One turning vector, and how many ticks it has turned:
The counts run from 0 to 1036.
[ -3 -18   4 -20 -11  -9   2  -5  11   0  -2   6  23  10 -12   3  11   9
  30   6  -6  -1  13  -5 -18  14  21 -20  -5   1 -17  15  -5  26   5 -13
   3   3   5 -12  15  26 -20 -15 -22   5 -27 -26   4  -6  -9 -23] | 686
[  9   5  22  -4  -5  17  18 -30 -25  18   7  13  -9   4   5  10   3  -3
  10 -21   8  -5  -8  14  -3   5  17 -16   7   1  -1 -22 -23 -18 -14   1
  14  -7   6 -13  -1   4   0   9  -7  35  16  -9  -6   9  -6 -14] | 33
[  5 -10   6  14  13 -18   7  28  -9 -17  -7   0  13  12  -4  -8  -5  -7
   9  14   5  14  -4  -4   3  -3  -9  27 -15   7  -2   1  19   5 -12   3
 -19 -11  11  14  31  30  -2 -16  12  -1  -2   9   3  -6 -31   1] | 622
[ -1   4  32  -2  -1  18  42  14 -27  11   4  10  -7  27   1   6  -3  12
   7  -2   1  -2  -5   5   6   6 -11   2 -24  12   0   1  -3   0  11  17
 -10 -14   8   2   3  31   4  11 -19  13  11  19  12  -1   3 -16] | 620
[  6  -8 -33   5 -13 -15 -25  -7  10 -17  17  -9  26 -19  -5   1  -3   1
   0  -6  13  -8  -9  14 -16 -13  15 -14   8  -7   3  -1  10   4 -23 -11
  10  19   2 -13  12 -17  -3 -14  20  -6  -8 -11   3   9 -18  11] | 666
[  4   9   3   7  -6   4  28   8 -12   6  15  12  -4  25  13  -4 -15 -18
 -14 -18   5  -5 -27  12  13   0 -17  10 -14  27   6  -2   7   2 -18  14
  -4  -8  11   7   3  29  14  13  15  -8  12  25   6  19 -15   9] | 1030
[ 16  13   5  19  30   8   2  12 -14  -7   7  12  11   5   7   9  11   9
  16   0  12  15   1  -4  20 -16   0  -1  -3 -21  -9 -11  -6  -1 -17   6
 -28 -11   2   2  18  20   4  13   4  34   0  17  14 -20  -3 -12] | 989
[  3   4 -17   2  14   9 -23  14  -9 -12   8  15   9 -18   3  -5 -12  25
  -6  24   6   3 -14  -2  26 -19 -16 -11  13 -13   4   7 -22  13   3   3
  -7  -7   2  23  -5  21   3   0   7   3  16  18   0  -6  29   3] | 709
[ -4  -7  -8 -22 -13 -10 -11 -11  -2   5 -18   6   1 -16  -3  -6 -15 -10
   4  -7  -1 -11  -3  11 -19  28   9   9  11  10  11   5   8 -16  -1 -13
  25   6 -12   0  -6 -15  -7 -24   7  -9   7  -9 -28  39 -25   6] | 875
[  5  -9  -2   7  -4  -8  18  24 -27 -15   1   6  18   9 -10  -2 -25   8
  -9  24   7 -11 -28  11  -8 -10 -15  23 -19  19  11   5  10   4  -2  15
   3  -3   9  18  10  25   4 -18   1 -17  23  10  -2  21 -10  12] | 834
[ 18   5  -6  25  22  16 -18 -13  -8  -5  -1   1  12 -11   6  12  13  16
   5   3  16   5 -14   4  -3 -22  20 -13   2 -18 -14 -28 -14 -13 -16   0
   5   2   1   0  18 -10   1   7   3  34  10  -8  10 -21   9  -6] | 334
[ 16   1  -7   8  -2   8   9 -18 -19   1   3  11   2  -6  10  -6 -20  -2
 -18   9  -7 -26 -38  14  -9   9 -13   5   3  19  10  -3   0  -1 -14   0
  24  -7   5  20  -3  16  -1  -8  13 -11  22  -4 -11  30  -8  11] | 468
[-10 -13  11 -18 -30  -7  14  22 -18  -7   0  -8  16  -1 -26  10 -14  10
  17  12  21  -4  16  19 -23  -5   8  12 -14 -17  19  18  13  -1  10   4
  -2  14  -7  -3   2  -8  -2 -21  -3   4  14   9  -5  16 -15   0] | 935
[  8   1  -6   3   6  14   1 -19   3   8  24  10  11   5   4   4  14   8
   9  -8  -3  -4 -10 -10  14 -17   9 -36  -2 -10 -17  -4 -27  20 -13   4
  -8  -1  21  -8   7  23  -2  19  -7  21  -9  -6  16 -19  21 -18] | 616
[ -6  -3  14 -12 -21  -4  14   8  -1   6   3  -5   5  12 -23  15   4   0
  26 -23  25   3  11  22 -24  -1  26   2  -8  -8   5  -7  17 -23  -6   8
   2  18  -3 -28  12 -24   3   3  -3  18   4   7  -4  17 -39  -6] | 16
[ 14  12 -11   7  16  -5  13   7  10  -4 -11  -7  16  -2  -4   9   3 -27
  19 -23   6 -20  -3   8   0  14  -2  20 -15  -7  -4   2  18 -12 -29   6
 -23  -2 -10  -6  11  -8  10   0  17  -4  -6  11 -11   7 -39   5] | 928
[ -8 -10 -14 -21 -22  -9   1 -14  20   1   3  -2  21   8  -1  -5  -7   2
   5  -5  -8 -23 -14   9 -10   6  10 -17  -8  25  -7  17  -5  21   3   4
  26  14   5 -10  -7   5  -7  -8 -11 -27  -9 -21   3  17  -1   5] | 1035
[  2  13   8 -13  10  11   5 -22   3  11 -23  -3   8  -8   9  20  13  12
  21 -14  -6 -19  -8  16 -12  10  26  -1 -10  -1 -16  -7 -12 -24   9  15
  20   8 -11  -6  -3 -25  -2  10 -32  12  13 -18  -8  -2  11 -13] | 772
[ -5  -9 -18  -5 -16 -11  -8  19   2 -22  30   3  27  -7 -22   7  -8   6
  10  15  23   1  20   0   6 -32  -3 -16  -6 -14   8  21   6  26 -10   2
 -18  18  13  -6   3  13   2  -2  10  -1  -5  17  14 -11   4   0] | 794
[ 15  -5  -9  15   9 -16   5   4  -2 -13 -10  -7  26  -6 -11   0  -5  -9
   1   9   3 -33 -22  21 -21  11  -4  24 -15  11   3  11  14  -7  -9   8
   7   0  -2  11  11   0   1 -17   9 -29   7  -9  -9  18 -30  17] | 698
[-12   2  -1 -19  22   6 -25   9  19  -5 -35   9  -4 -10   9  -6   6  15
  23   2  -3  29   2 -15  27  18   0  11  11  -6 -16   5   2 -10  19  -6
  -2 -10 -18  18   3  -1 -17  -4 -14   6   1  10 -17 -12   1  -3] | 711
[  5  -9   4  -5   4  -5  -4  23 -31 -16 -11   1  11 -13 -21   0  -9  13
   8  27  16  11   4   5  -7   1  -7  27   1 -16  14  -2  11 -11  12  -3
  -1  -6 -15  22  11   6  -2 -29  -1  15  20  12 -20  17 -21   0] | 638
[  5  12 -27  12  19  -3 -18  -9   8 -10  -2   8  14  -1  30   1 -10  15
 -19   4  -2 -10 -37   4  23 -15   1  -3 -12  20  -9   3  -8   0  -9  20
  12  -4   6  16   1   4   1  20  -1 -21  19   5   4  -9  29   9] | 837
[-11 -22   5 -24 -19  -4  -4   3  -2  -2   5  15  12  14  -7  -9   0  15
  17  17   0  18  11  -9   5   1   5 -27   7   5  -8  11  -7  32  11  -9
  -3  -4  17  -2   6  35 -21 -11 -18   5 -18 -10   5   1   8 -15] | 107
[  6  -6   7  -1  -6  -9   6  16 -11 -11  -3  -9  17 -11 -22  18  -1   1
  19  -2  28  -5  11  19 -21 -10  19  17  -9 -21   5   0  17 -20  -6   7
   0  12  -9 -10   8 -27   4 -18  -1  14  15   5 -10   8 -26  -1] | 1004
[  3  10 -19  18  17  -8 -23  10  10 -14  -7   0  -5  11  15  -8  -7  11
  -8  -5  19  31 -31   2  17 -21  10  10  -7  24 -12 -18  17 -11 -10  14
  10   5   1   4  27  -9  -9  15   9  -5   6   8   9 -10   0  14] | 394
[  9   0 -10  16  11 -20  -5  23   5 -17  -9  -2   9  19   1 -12  -4 -11
   1  -1   9  21 -11  -2   4  -2  -5  20  -7  20  -1 -12  24   0 -20   0
 -14  -5   1   8  31  27  -7 -12  20  -3 -13   9  10  -7 -31   6] | 112
[ 15  20   5   4  12  15  10 -12 -15  11   4   7  -6 -16   0  13  10 -17
  21 -25  16 -14   4  11  -1   6   7  -2  14 -30   1 -16  -8 -17 -28  -5
 -12  -1  -6  -8   3  -5   8   9  18  42   6   4  -6   2 -24 -10] | 579
[  5  -8   1   5 -23   3  21  17 -37 -11  31   3   8  11 -10   7 -18  10
  -4  12  20   0 -13  14 -10 -32   4  -5 -10   7  14  -4   0   8 -11   9
   7   7  23   2   5  15   4  -2   5   2  14  11  15  13   4   6] | 460
[  8   5   1   2   0  12   8  -7 -32  -3   1  17 -13   4  11   0 -19  -2
 -22   5   2  -5 -38  15   4   1 -14   7   5  20  10 -10  -8  -8  -7   7
  19 -12   6  21  -1  20   5  -7   7  -6  32   9  -8  28   1  13] | 536
[-18 -21  -3 -23 -23 -10 -13   9  -5 -13  -8   1   1   8  -7 -11 -20  29
   2  22   7  18  -8   0  -1  -1   4  -3   4  27   3   6   3  14  26  -2
  26   4   4   7   4  13 -23 -19 -24  -8   8  -3  -8  16  11   4] | 533
